Which row each row swaps with, under one turn or mirror
The rows were stretched afterwards, more along some directions than others.
Fod: -179 -78 29 185 -54 299 -136 68 1 -99 -85 -349 43 -244 263 -81
Konob: 401 77 -68 -555 119 283 -64 -45 111 97 104 -40 52 130 11 -131
Ginu: -186 -136 128 153 233 -314 135 -106 -12 -101 202 232 -123 -463 -294 319
tifuf: 393 349 117 -319 -30 178 31 -137 -121 -6 145 -86 -197 265 29 -31
vakab: -363 -193 -379 444 -78 -87 -94 250 155 -375 -205 -58 -6 96 245 105
gaziv: -379 -19 -268 425 21 -47 -188 218 197 -371 -86 28 -228 59 180 61
giz: -158 -182 -290 385 4 47 -143 214 58 -391 -397 -154 -74 169 284 -23
gito: -148 -35 -141 73 -56 -207 4 266 -267 -323 262 396 -53 -217 -334 30
zugu: -223 -79 -81 366 -113 92 -69 10 -78 120 -191 -202 -31 -102 283 -230
rozab: -161 -65 120 72 51 -259 -174 144 -146 -122 196 260 94 -431 -175 302
vum: -81 -104 10 38 184 -100 76 -23 -77 -69 356 416 -159 -409 -306 172
kabop: -94 -89 -35 183 -91 204 -173 56 -123 -32 -330 -287 104 -122 413 -234
tagez: -82 -67 -240 134 -8 -121 -17 401 -127 -100 388 440 46 -269 -447 74
pamim: 445 319 -87 -300 -202 -38 -33 9 -124 228 -52 100 -71 344 -55 -235
meti: -141 -40 36 317 181 -212 11 155 -174 -227 107 423 -76 -220 -450 247
gefot: -120 -56 -142 216 -85 -236 105 215 -227 -97 326 440 -5 -133 -387 -13
Magem: -8 114 114 51 -102 351 -262 -8 -82 -64 -186 -341 -40 -99 368 -328
dabi: -11 122 48 107 190 -34 -302 243 146 9 312 599 -77 -398 -231 352
gat: -77 -208 -289 125 -130 174 130 -93 41 -243 -273 -340 131 78 213 -410
Gotus: -180 -174 -149 368 -184 -19 -52 -45 -32 -80 -261 -395 -13 -36 176 -284
lorod: 244 243 -134 -298 -258 164 -6 28 -244 -94 106 -130 -48 562 -62 -156
Favi: -310 -110 -68 358 -144 24 -75 189 -41 19 -216 -220 66 -105 320 -152
Lepu: 371 229 270 -172 -6 114 7 -366 -119 113 -66 -240 -103 234 18 -45
Garid: 294 135 -88 -243 -181 52 225 -104 -168 -52 24 -274 64 495 -224 -257
duviz: -54 -185 -64 -156 145 -97 -24 178 -8 -42 220 435 -1 -379 -341 419
sani: -330 -42 88 438 80 -37 -167 171 33 -281 -399 -182 -115 63 387 151
Rezas: -47 -114 -212 -78 220 -286 102 133 -81 -157 263 396 -207 -407 -414 90
dig: 262 232 -134 -279 -127 65 -64 -82 -119 -106 26 -151 -11 480 10 -125
lutu: 315 92 -171 -296 2 240 -33 254 -84 -201 -2 79 76 582 -37 -103
Rasub: -231 -27 -270 499 70 -27 -143 186 140 -326 -324 3 -190 201 289 -134
fipi: 311 102 -87 -328 1 200 93 69 -226 -245 80 -106 -37 411 -82 29
danik: 362 386 236 -284 -217 261 -175 -29 -114 132 102 6 -40 435 4 2
pafu: 435 352 -15 -386 -58 197 105 -20 -171 16 33 21 -150 467 -95 -218
venuz: 221 11 -47 -293 -153 35 -101 -105 -67 -66 -22 -193 156 437 51 -52
gutor: -46 -22 -157 84 74 -116 93 153 -104 -123 383 506 -173 -333 -551 179
batub: -183 -113 56 40 3 -101 -121 113 -142 -221 299 314 143 -418 -255 199
Kur: -293 99 -86 564 105 37 -158 108 16 -176 -239 22 -191 -159 184 178
tovi: -185 -131 -205 321 35 40 -59 203 76 -499 -300 -159 -93 76 314 66

Ginu is swapped with -> Lepu
Fod is swapped with -> Rasub
rozab is swapped with -> venuz

